Where one turn sends some rows of the set: a few examples, then the rows asked:
zor: [34, -37, -190, 27, -86, 322, 64, 239, 183, -239, -28, 111, -61, 131, 88, -30, 144, -219, -101, 249, -96, 90]
risop: [127, 48, 300, -136, 131, 152, -30, -262, 152, -141, 218, -12, 73, 315, 44, -180, 347, 116, 232, 84, 213, -96]
bikap: [-46, -29, -388, -134, -128, 266, 49, -254, 125, -31, 111, 55, -50, -96, 140, -38, 79, 109, 228, 204, -7, -6]
Lopav: [-73, 135, 90, -216, 195, 331, 181, -228, 343, -314, 54, 188, -106, 324, 190, -91, 410, 233, 176, 246, 116, -129]
tavu: [99, -46, -18, -238, 213, 154, -77, 52, 467, -210, 82, 132, -10, -201, 47, -104, 193, 145, 219, 131, 242, -88]
nare: [192, -71, -95, -29, 79, -44, 36, 179, 348, -65, 128, 128, 104, 203, 79, -194, 228, -156, 218, 287, -68, -59]
gaz: [-159, 4, 78, -75, 269, 476, 191, 4, 307, -300, 244, -161, -105, 298, 173, -115, 167, 100, -92, 312, 248, 48]
sop: [54, 59, -284, -155, -145, 11, 189, -22, 2, -165, 114, 154, 107, -6, 125, -121, 87, 213, 97, 204, -30, -208]
mabom: [189, -220, 123, -6, -186, 276, -39, -3, 62, -59, 73, -27, 142, 189, 24, -137, 24, -191, 59, 165, -106, -54]
zodil: [127, 0, -270, -120, -112, 65, 129, -146, 69, -5, 206, 118, 1, -158, 248, -73, 79, 53, 114, 125, 118, -101]
Gobu: [107, 5, -104, -113, 290, 344, 108, -66, 121, -46, 58, 72, -17, 318, 90, 57, 211, -128, -251, 9, -25, 101]
tir: [98, -101, 145, -142, 304, 299, 142, 11, 260, -89, 106, -174, 148, 426, 103, -348, 121, 193, 46, 129, 222, 22]
fur: [61, -21, 155, -138, 206, 448, 119, 2, 351, -280, 136, -147, -67, 356, 91, -182, 184, 385, -9, 155, 272, -7]
sut: [151, 3, -71, -375, -125, 403, -50, 191, 363, -218, 160, 227, -164, 97, 197, 32, 91, 15, -55, 282, 70, -54]
tep: [168, -55, 109, -303, 132, 274, 63, -71, 25, -111, -74, -158, 232, 206, -44, -188, 331, -46, -57, 114, 81, 47]
Fela: [27, -7, -82, 60, 72, 224, 37, -53, 427, -120, 211, 296, -204, 160, 342, -17, 88, -167, 152, 282, -49, -89]
rab: [-63, -71, 50, 50, 349, 367, 250, -22, 250, -107, 222, -116, 60, 420, 183, -211, 71, -17, -80, 143, 167, 69]
zikuz: [-50, 55, -303, -170, -177, 175, -35, -124, 6, -131, 219, 94, 13, 69, -3, -11, 2, 260, 159, 218, -92, -110]
riz: [71, 67, 108, -184, 375, 444, 181, -217, 453, -284, 120, -142, 13, 144, 222, -72, 78, 180, -45, 240, 88, -125]
Pup: [91, 93, 231, -60, 280, 413, 4, -230, 266, -285, 91, -247, 129, 192, 67, -184, 7, 188, 42, 105, 91, -41]
rus: [252, -209, 87, -323, -221, 446, 103, -76, 337, -120, -54, 144, 80, 177, 157, -125, 90, 108, 147, 196, -68, -189]
keki: [17, -169, -50, -101, 248, 288, -35, -204, 444, -30, 66, 232, 130, 109, 9, -106, -38, 117, 330, 1, -53, -110]
taz: [-269, -75, 60, 4, 183, 193, 13, -80, 179, -263, 214, 122, 208, 97, -56, -91, -42, -97, 194, 270, -110, -194]
Vidi: [-80, 58, 16, 141, 105, 162, 125, 88, 282, -475, 152, 206, -9, -95, 0, 52, 179, 84, 29, 116, 98, -181]
buk: [-6, 35, -40, 94, 294, 140, 149, -142, 195, -125, 12, 13, 74, 348, 16, -185, 446, -75, 166, 117, 36, 100]
tepe: [6, -116, -396, -219, -141, 209, 69, -123, 135, 50, 188, 154, -74, 148, 102, -49, 80, 296, 197, 183, -6, -63]
Kapa: [51, 174, 21, -5, 352, 326, 139, -8, 275, -300, 77, -198, 244, 245, -35, -206, 78, 57, -28, 78, 48, 93]
Zeku: [-167, -279, -26, -89, -41, 554, -50, 16, 213, -185, -113, 42, -69, 27, -12, -179, 107, 106, 174, 106, 188, 108]
ser: [-102, 69, 25, -447, 204, 473, 68, -126, 146, -234, 30, 50, -78, 203, 209, -3, 219, -44, -181, 344, 60, -39]
rotiv: [-24, -16, -231, 44, -243, 105, 198, -60, -82, -137, 165, 127, -34, -1, 199, -125, 119, 126, 101, 147, 119, -98]
rozav: [-83, -100, -213, -155, -178, 91, 109, -119, -67, -36, 184, 124, 28, 150, 172, -156, 20, 202, 167, 307, -42, -204]
lup: [-68, 58, 97, -123, -185, 392, -75, -116, 378, -352, 140, 143, -124, 95, 161, -108, 157, 29, 358, 391, 31, -104]
dule: [154, 44, 212, -264, -7, 513, 99, -226, 99, -273, 12, 54, 11, 266, 70, 12, 232, 218, -107, -9, 101, -95]
Pafe: [221, 12, 85, 17, -211, 184, -45, 50, 324, -260, 138, 116, 79, 256, -108, -130, 221, 152, 336, 105, -19, -84]
Dut: [-28, -351, 153, -45, 45, 352, 81, -22, 171, -103, 132, 118, -146, -67, 277, -57, 46, -24, -61, 131, 269, -165]
nezo: [-102, 174, -29, -126, 356, 177, -47, -74, 238, -177, 336, 132, -166, 343, 134, 5, 304, -62, 21, 244, 132, 44]
dis: [-84, -212, -62, -215, 33, 340, -51, 250, 166, -129, 188, 173, 112, 300, -205, -83, 18, 174, 30, 55, 71, 2]
pizu: [-59, -327, -21, -197, 124, 196, 317, 217, 224, -134, 78, 242, 121, 180, 102, -102, 118, 63, -102, 238, 49, -256]
nodak: [4, -33, -381, -164, -185, 160, 76, -20, 84, -42, 189, 67, -85, -75, 141, -107, 192, 138, 183, 196, 204, 53]
libi: [66, 162, -18, -156, 439, 309, 173, 19, 409, -255, 268, -98, 89, 200, 107, -41, 80, 36, -159, 173, 103, -3]

libi goes to fur
Pafe goes to zor
rotiv goes to bikap
Now these:
buk goes to ser
Vidi goes to Zeku

Where one turn sends some rows of the set: a few examples, then the rows asked:
Pag: [-27, 183, -288, -30, 93, -30, 307, -164, 245, -181, -296, -81, 181, 7, -281, 420, -126, 90, -7, -70]
Zona: [364, -58, -21, 153, 87, 364, 215, -79, 46, -388, -175, 37, 46, -79, -395, 376, -37, 138, 74, -165]
zuse: [130, 144, -431, 37, -39, 97, 237, -82, 48, -244, -106, 40, -79, 173, -281, 491, 105, 35, -43, -29]
Vemut: [-57, 52, 102, 356, 63, 281, 209, 137, -2, -389, -142, 23, -149, 22, -398, -11, -105, 21, 154, -90]
Vumot: [-126, 146, -279, 79, 34, -244, 290, -10, -40, -162, -206, -82, 82, 19, 18, 13, 22, 11, 17, -71]
pavu: [-74, 119, 24, 374, -20, 329, 223, 79, -27, -437, -50, 78, -128, 70, -388, -39, 51, 42, 139, -38]
sosoz: [156, 113, -338, 75, 19, 9, 273, -26, 105, -217, -222, 15, -125, 87, -317, 549, 23, 10, 34, -126]
mok: [-19, 212, 25, 108, -53, 434, 318, -95, -40, -326, -122, 24, 105, -121, 203, 23, 157, 5, -66, -40]
zof: [-61, 204, -398, -70, 21, 73, 272, -196, 193, -223, -172, -28, 222, 93, -253, 373, -38, 115, -81, 27]
Vume: [-204, 104, 84, 171, 80, 355, 277, 49, 47, -353, -232, -104, 56, -24, -389, -148, -122, -22, 87, -10]
bisi: [-114, 148, -343, 77, 5, -192, 263, -9, -81, -184, -133, -42, 81, 69, 31, -7, 65, 27, -8, -36]
denap: [24, 182, -462, -36, -28, 120, 232, -169, 98, -257, -78, 32, 108, 179, -260, 402, 77, 88, -97, 30]
Suv: [-57, 123, -350, 96, -24, -184, 246, 34, -144, -178, -104, -12, -6, 94, 33, 41, 92, 0, -12, -28]
Benid: [23, 106, 171, 144, 91, 311, 295, 11, 9, -249, -274, -6, 101, -193, 203, 106, -147, 37, -10, -135]
rofa: [206, 34, -18, -18, 97, 385, 318, -232, 164, -353, -275, -93, 276, -158, -397, 231, -31, 115, 43, -105]
tosa: [74, 141, -254, 35, 86, -53, 304, -76, 194, -183, -320, -55, -1, 4, -309, 497, -94, 45, 45, -151]
gube: [-24, 93, -278, 124, 32, -247, 275, 77, -107, -153, -219, -50, -67, 28, -9, 82, 31, -41, 46, -109]
Dev: [289, -45, 12, 55, 124, 361, 278, -120, 113, -342, -290, -59, 135, -147, -398, 318, -106, 112, 66, -173]
rarab: [-213, 163, 22, 173, 11, 404, 283, -11, 49, -403, -130, -77, 75, 14, -384, -173, 32, -12, 78, 31]
rola: [-37, 173, 92, 63, 23, 396, 325, -65, 7, -275, -231, -30, 174, -171, 215, 29, -30, 3, -64, -49]
mabez: [101, 104, 177, 269, 72, 268, 265, 58, -30, -279, -206, 75, -37, -173, 196, 183, -89, 55, 50, -183]
buzek: [248, 72, -143, 117, -11, 437, 242, -252, 80, -443, -41, 58, 209, -33, -370, 255, 163, 182, 17, -57]
Febi: [72, 206, 28, 245, -75, 390, 313, -61, -65, -355, -51, 112, -13, -91, 200, 110, 204, 17, -12, -78]
Dozi: [-159, 168, -14, 295, -41, 390, 248, 5, -7, -439, -43, 26, -23, 57, -389, -126, 111, 11, 97, 23]
Kebev: [183, 83, -94, 11, 32, 431, 289, -296, 145, -409, -162, -33, 309, -106, -381, 199, 104, 152, 8, -68]
mili: [342, 5, -98, 180, 21, 404, 205, -157, 42, -435, -58, 99, 86, -18, -380, 339, 104, 190, 57, -119]
Zabof: [-87, 124, -251, 89, 39, -267, 290, 22, -53, -140, -242, -86, 17, -4, 21, 47, 9, -17, 45, -123]
Kam: [-16, 88, -312, 106, -4, -198, 259, 77, -141, -169, -157, -32, -75, 83, 18, 71, 80, -18, 20, -84]
Ruto: [-128, 49, 121, 260, 105, 294, 245, 125, 29, -348, -243, -60, -51, -22, -401, -60, -201, 5, 128, -78]
noti: [136, 146, 104, 335, -14, 310, 268, 21, -61, -335, -105, 133, -99, -125, 209, 190, 80, 47, 37, -169]

buzek goes to mili
rarab goes to Dozi
Now these:
mok goes to Febi
Kam goes to gube
zuse goes to sosoz

